A single turn carries every row of the set below to another of its rows. Some are shown first; where does it send the rows asked next?
J_836: -0.436 1.096 -0.066 1.246 0.435 -0.032 -3.140 0.337 -0.709 0.376 0.314 1.153 -0.096 1.888 0.083 -1.417 -4.677 2.102 0.059 1.095 -0.757 0.763 -1.411 0.543 -0.543 -2.578
J_532: -0.203 -0.020 -0.065 -1.730 -0.915 1.221 -0.257 0.889 -2.294 -0.142 0.872 0.937 -0.513 -0.695 1.776 -0.546 -1.834 0.135 0.544 0.791 0.684 0.536 1.534 1.325 1.935 -2.092
J_91: 0.796 -1.179 -0.185 -1.098 -0.429 1.105 -1.374 -2.200 1.459 -0.722 -0.094 2.386 -1.000 0.978 0.101 -0.297 -0.579 -0.720 1.321 1.648 -1.113 1.994 0.088 2.454 0.968 -0.938
J_11: 0.367 1.262 -0.082 2.041 0.456 0.435 -3.025 -1.370 0.629 1.255 0.309 0.666 0.012 1.388 -0.879 -1.067 -3.903 1.685 0.273 2.012 -1.572 0.826 -1.453 0.967 -0.840 -1.038
J_372: -0.234 1.163 -0.107 1.633 0.753 -0.217 -2.226 -0.679 -0.618 0.728 0.520 0.703 -0.744 1.747 -0.698 -1.858 -4.043 2.198 -0.073 2.177 -1.586 0.636 -0.850 1.231 -0.619 -1.440
J_209: 1.059 -0.537 -0.396 -1.103 -1.991 1.171 -0.837 -1.073 0.913 -0.156 0.705 0.957 -0.234 -0.172 0.742 1.190 -1.784 -0.499 1.392 1.006 1.353 0.852 1.886 1.987 0.857 -0.478
J_660: -0.140 1.587 -0.204 2.124 0.956 0.901 -2.951 -0.393 -0.833 1.554 0.291 0.390 0.395 1.065 -0.519 -1.630 -3.830 1.865 -0.170 1.870 -1.910 0.439 -1.600 0.369 0.023 -1.779
J_79: 0.629 0.457 0.016 -0.345 -0.707 1.980 -0.127 -1.047 -0.161 -0.312 -0.465 0.385 0.171 0.457 0.732 1.744 0.342 -0.053 1.248 2.611 1.174 -0.163 1.465 0.560 1.661 -0.908
J_391: 0.907 0.393 -0.213 -0.754 -0.926 3.491 -1.756 -0.305 -0.425 1.087 0.061 0.519 1.579 -1.149 1.501 0.985 -1.496 -0.840 0.681 0.262 0.498 0.232 0.311 0.308 2.264 -1.684
J_877: 0.168 1.023 -0.066 1.427 -0.047 -0.110 -3.493 -0.440 0.433 0.223 0.210 1.335 -0.063 1.896 -0.155 -0.717 -4.751 1.792 0.383 1.117 -0.583 0.824 -1.289 1.031 -1.005 -1.929
J_950: 0.465 0.760 0.104 -0.458 -0.277 2.656 -0.171 -0.420 -0.920 -0.059 -0.619 0.315 0.630 0.127 1.158 1.491 0.379 -0.114 0.730 2.422 0.774 -0.402 1.079 -0.049 2.086 -1.595
J_815: 0.736 -0.350 -0.116 -0.561 0.522 3.616 -2.170 -1.146 0.419 0.295 -0.801 1.870 0.844 0.046 0.906 -0.562 -0.292 -1.116 0.702 1.076 -1.940 1.390 -1.379 0.931 2.349 -2.301
J_523: 0.023 1.218 0.004 1.596 0.286 0.697 -3.723 -0.192 0.103 0.649 0.023 1.157 0.755 1.723 0.122 -0.883 -4.629 1.838 0.190 1.011 -0.873 0.679 -1.770 0.289 -0.548 -2.500
J_550: 0.086 0.623 0.047 -0.605 -0.464 1.645 0.312 -0.293 -1.295 -0.629 -0.329 0.587 -0.363 0.482 1.119 1.002 0.279 0.263 0.916 2.551 1.063 -0.243 1.698 0.579 1.824 -1.474
J_316: -0.563 -0.604 -0.019 -1.621 0.631 1.506 -0.687 -0.134 -1.801 -0.974 -0.039 2.171 -1.196 0.558 1.026 -2.124 -0.560 -0.211 0.344 1.594 -1.675 1.524 0.082 1.804 2.244 -2.636

J_79 -> J_950
J_11 -> J_660
Now these:
J_391 -> J_532
J_91 -> J_815
J_836 -> J_877

